X: rows in 5 groups, each row roughly a mix of its group's directions:
X (161 x 10):
[[  4   4  16  19   2  10  11 -22   2  -8]
 [ 26   7  -8  -5  -8  -9 -16  -4  -4  15]
 [ 10  -5  -6  -4 -15 -11  15  23   3  12]
 [ 12   3  -6 -15  -8  -5 -19  23   3   6]
 [  3   3   4  12 -18  -7 -15  -1  14  22]
 [-11   8  -1  -6  13  -6   9 -11 -29  -2]
 [  4   5  15  20   4  10  10 -23   1  -8]
 [ -6  -1  10  15  10   7  16 -23  -3 -13]
 [ -5   9 -20   7  -9  -7  -5   7 -24  11]
 [  4 -11   6 -12 -18  -4   8  17  17  13]
 [  3   2   5  11 -18  -6 -18   0  16  19]
 [  4  -8   6  -9 -10  -4   2  14  29   9]
 [ -9  21  -1   2  15  -4  -8 -14 -21  -2]
 [  7   6 -15 -16   1 -12 -20  15  -9   7]
 [ 13  10   2  -8  -5 -15 -22  10   9  13]
 [ 22  14 -10  -2 -15   1 -15  14  -6   6]
 [-18   7  -7   8   6  -3 -16 -16 -19   6]
 [ -7  -5   0  13   8   3  22 -23 -10  -7]
 [  2   5   4  11 -15  -6 -19  -1  13  22]
 [ -5 -18  -5  -2   2  11  26   1  -3 -17]
 [ 17  15  -5   1 -21   3 -14   9  -5  13]
 [ 10 -15  13  -9   2  -2  23  14  11  -6]
 [ -3   6  -4   9  23   2  -6 -14 -18 -15]
 [ -6  13  -3  -6  15  -8  15 -15 -22  -3]
 [  8   6 -13  -7  -7 -19 -19  11   1  17]
 [  1  -3  21  -2   5   7 -11 -18  23  -2]
 [ 13 -12   5 -10  -8   7  14  19  13 -14]
 [ -6   0  11  14  11   7  14 -24  -2 -12]
 [ -5   9  17   8   9  12   7 -13  -2 -24]
 [ -7   0  17  22  -9  11   8 -17   9  -4]
 [ 18  -1  -6  -1 -15  -9 -22   7  -2  17]
 [ -8  -9  10   8   4  18  21 -10  -1 -15]
 [-10 -13   2   6   4  17  22  -7  -3 -17]
 [  1   0  16  17   0  14  15 -20   6  -9]
 [  9  -5   0  -4 -22  -5  14  21   8  13]
 [  6   1  -9 -14 -12  -6 -16  23   4  14]
 [-17  -4   8   7   7  13  16  -1  18 -16]
 [ -6  17   9   7   4  -4 -16 -18   6  19]
 [  3 -15 -17  -6   0  -5  15  11 -17 -15]
 [  0   8 -18 -11 -11  -9 -15  11  -8  19]
 [  2   5 -18 -18  11 -14  -9   9 -16   5]
 [-13 -12  10   7   7   9  22 -15   7 -11]
 [-13  -8  -8  -6   9  -5  15   1 -29  -2]
 [-15  14  -1   8   5  -4 -19 -18  -8  13]
 [ 13 -13   3  -8  -4   4  21  17   9 -15]
 [ 10   3   6   7  18  -9  -8  -1  29  -1]
 [ -7  11 -12   6   5 -12 -17 -14 -13  17]
 [ -2  -3 -19 -18  15  -3   5  10 -20   0]
 [-20  -7   3   5  17  -3  14 -20  -4  -6]
 [-13  22 -11   1   0  -8 -12  -5   9  19]
 [  0  11 -16 -11   6 -16 -13   6 -17  15]
 [-10  -1  11   9   8  16  18 -15  -6 -16]
 [-10  12  -8   9   6 -10 -13 -18 -13  17]
 [  9 -10  11  -7  -8  11  14  16  15 -15]
 [  8  16  -6 -17   3 -15 -11   4 -19  11]
 [-16   9 -11   7   5  -6 -16 -15 -17  11]
 [  0 -12  21 -10  -8   6  -6  -2  25   5]
 [ 18   4  -9  -8  -7 -13 -16   3 -16  16]
 [ -7 -11 -13 -22  11 -10  -5  18  -1  -4]
 [ 12   4   0 -10  -9  -7 -25  18  -2  11]
 [  8  17  22   6   2   4 -18  -8  14   3]
 [ 16  -6   7  -8  -8   5  16  17  21  -5]
 [-16   7  -4  11   9  -4 -11 -19 -20   6]
 [ 21  11   1   3 -21   6 -12  14  -1   7]
 [ 15 -11   1 -11 -10   5  13  21  11 -13]
 [ -3  -4  18  10   3  15  15 -15   6 -17]
 [ -5   6   5   8  19   8 -10 -22 -11 -13]
 [-14  14   2  10   6  -2 -20 -18  -8  12]
 [ 11 -11   1  24 -11   4   1 -19  12   3]
 [  4 -10   4 -13 -18  -2  11  17  18   9]
 [ 11   2  -7 -11 -15  -3 -14  24   5  11]
 [-23 -11   2  -1  19  -4  13 -15   1  -7]
 [-10  -5   5  10   8  13  21 -13  12 -14]
 [  2 -11   3 -13 -20  -1   6  17  19   9]
 [  3   7  21  -1  -5   9   1   0  28   6]
 [ -4  11  -5  12  17   4 -12 -18 -16 -11]
 [ 14   1  19  12 -12  13   2   3  21  -3]
 [ -2 -10   6 -14 -19   3  -5  11  23   9]
 [-16   8  -9   8   6  -5 -17 -15 -17   9]
 [-15  -2   2  -5  14   9 -16  -8  20 -13]
 [-15  15  -3   9   6  -7 -15 -19  -6  17]
 [ 13 -17 -12  -4 -14  -3 -12  17  -7  13]
 [ 10  -6 -13  -9 -11 -14  -9  19   8  16]
 [  0  13 -18  -7   5 -17  -8   2 -17  16]
 [  2  -8  23   6  15  10   8 -10  -4 -18]
 [  0  -6  -2 -13 -21  -2   6  15  21  10]
 [-14  -8   8  16  -3  14  13 -15   0 -17]
 [-13 -16   3  20   2   7  18 -14  -3  -8]
 [ 16 -12   7  -8  -4   5  17  17  12 -13]
 [-11  -4 -10  -2  11   3  16  -6 -18 -22]
 [ 15  -3  -3  -3 -16   2 -24  10  11  12]
 [ 16   0  -7  14  -4   2   8 -28   7   5]
 [  0 -12   0   6  -5  13   8   7  30  -8]
 [  9   1  -1  -9 -12  -4 -24  20   7  11]
 [-19 -16   5  -4  14   3  17 -10  10 -11]
 [  4   4 -23   3  -5 -13  -2  13 -23   5]
 [-14  -3   3   8  17   0  13 -23  -9 -11]
 [ -4  -9   1 -12 -21   1   1  17  19  11]
 [  2  -4  -7 -18  -7  -6 -14  25  10   9]
 [ -5  -9 -13 -20  -3  -8  -7  25   6   6]
 [-18  -2   8   5  11  11  19  -2  10 -18]
 [-10  11 -23   3  -5  -5 -15  -1 -19   8]
 [ 11   9 -11  -7 -13  -7 -17  17  -6  16]
 [ -5 -15  -1 -17  18  -1   4  10  10 -20]
 [ 25  -4  -9   9 -14  -3  -9 -13   5  14]
 [ -7  13  16   8  13  10   5 -19  -9 -14]
 [ 11   2   6  -9  -8   1 -18  21  20   2]
 [ -5  -6  14   9   4  17  19 -10   2 -18]
 [  1   6  11  21  -9  12  14 -21   0   2]
 [ 20  -4  -5  15 -10   4   0 -23   9   7]
 [ -3   5   4  10  20   7  -2 -18 -17 -15]
 [  6  -4  -2   5  19  -6  12   3 -27 -11]
 [-16 -10 -15 -16  19 -12   3   0 -11  -5]
 [ 13 -18  -2  -9  -8   6   9  20   0 -17]
 [-14   1  -3  -3  14  -6  17  -7 -26  -5]
 [-15  15  -1   8   5  -3 -20 -17  -7  14]
 [ 15  13  18  -9   7   3 -17   6  15  -6]
 [ -5  13 -20   7   7  -7 -11  -8 -23   2]
 [  9  -8  12  -5  -5  11  16  15  14 -18]
 [  8 -13  -9  -3 -18  -9  -4  19  14  13]
 [  0 -15  16   7  -9  16   9   1  19 -14]
 [-11  11  -6   9   8 -10 -12 -20 -14  14]
 [ 16   7  -5 -11  -9  -7 -23   4  -9  16]
 [-19   5  -8   7  -2   7 -23  -7 -18  -1]
 [  7  -4 -10  -5 -13 -12  16  25   1   9]
 [ -6   6   5   9  21   6  -7 -22 -13 -11]
 [-14   5  -6  10  10  -5 -11 -16 -24   1]
 [ -2  14 -12  12   7  -5 -12 -13 -24   4]
 [-12  -8   4  13   6  13  21 -12  11 -14]
 [ -8  -6  18  20 -11  15   5 -11  13  -5]
 [-11   6  -8   6   7   4  -9 -12 -30  -5]
 [  2  -3   4   9   2  12  14  -3  29 -13]
 [-15 -14 -11 -19  17  -6   6   8  -1 -13]
 [ -6   3  13   7  13  12 -14 -24  -2  -9]
 [ 25  -6  -4   8 -15   2 -15  -8   6  12]
 [-10  13  -6  10   9  -9 -14 -18 -14  13]
 [ 11   6  -7 -11  -5 -17 -22  13   6  12]
 [  0   5   3  13 -17  -7 -18  -3  12  21]
 [  2 -11   4 -13 -19  -2   8  16  19  10]
 [ 16 -13 -11 -11 -13   0   8  22   3  -8]
 [  5  16 -13   3   3 -12 -15  -5 -24   7]
 [ -1   9 -15   2   4 -14 -18 -10 -11  20]
 [ -7   4  12   8  11  15  16 -16  -7 -17]
 [ 26   4   2   7   4 -11  21   7   9  -3]
 [ 17 -10  -1 -18  -1  -1  -1  23  14  -1]
 [ -9  13  -9   7   5 -10 -16 -15 -11  18]
 [ -5   9  -6  13   2  -5   4 -23 -23   9]
 [ -1  16  13  -1  -4   6 -14  -1  25  14]
 [  1   6  -4   9  22   0   3 -11 -22 -15]
 [ 12  10   3  -7  -4 -14 -24   8   7  16]
 [-16  13   6 -20  15   4   4  14  -3 -12]
 [  9   4 -12 -16  -4 -10 -19  21  -3   8]
 [ 12  10 -11 -12  -3 -10 -22  16  -7   6]
 [-19  -2   5  12  10   4  22 -13   2 -13]
 [  1  -4  -8 -19  -5  -8 -14  23   9  11]
 [ -3   4  11  11  18   7  -9 -22 -12  -9]
 [ 14 -14  -2  -8  -5   2  21  18   7 -13]
 [ 13  12   3  -8  -5 -15 -22  12   8  11]
 [  3 -11   0 -12 -18  -5  10  23  12  10]
 [ -9   1 -18   5   5 -11  -8 -10 -27   3]
 [ 19   1  -5  -7 -13  -4 -23   8   0  15]]

which group is each row in? (one row of each group first):
[-14  10  10  24  -5   5   1 -21  -4   1] -> V
[ 17 -10  10  -1   1  -8  23   8 -17   1] -> M
[-15 -17  -2 -15  18   0  11   1   5 -16] -> N
[ -9   6 -11   8   7  -9 -16 -16 -20  11] -> L
[-22   5   5 -12  14  -3   9  16 -10 -11] -> U

[  2  -8   3 -10 -25  -2   2  16  11  16] -> M
[ -2  23   6   9  -2 -13 -21 -11  -5   8] -> V
[ -1  11  -4  -4  11 -11   6 -16 -28   4] -> U
[-12  16  10   7  15   6   1 -18 -19  -3] -> V
[-15  18  -3   6   8  -7 -15 -16   0  17] -> L
[ 11   3 -10 -11 -13  -6 -15  23   2  13] -> N
[ -4   6 -19 -13  13 -11   1   2 -25   3] -> V
[  5 -15  14   4 -10  14   4   7  24  -9] -> V
[ -8   6 -21   3 -17  -4  -9  14 -13  12] -> M
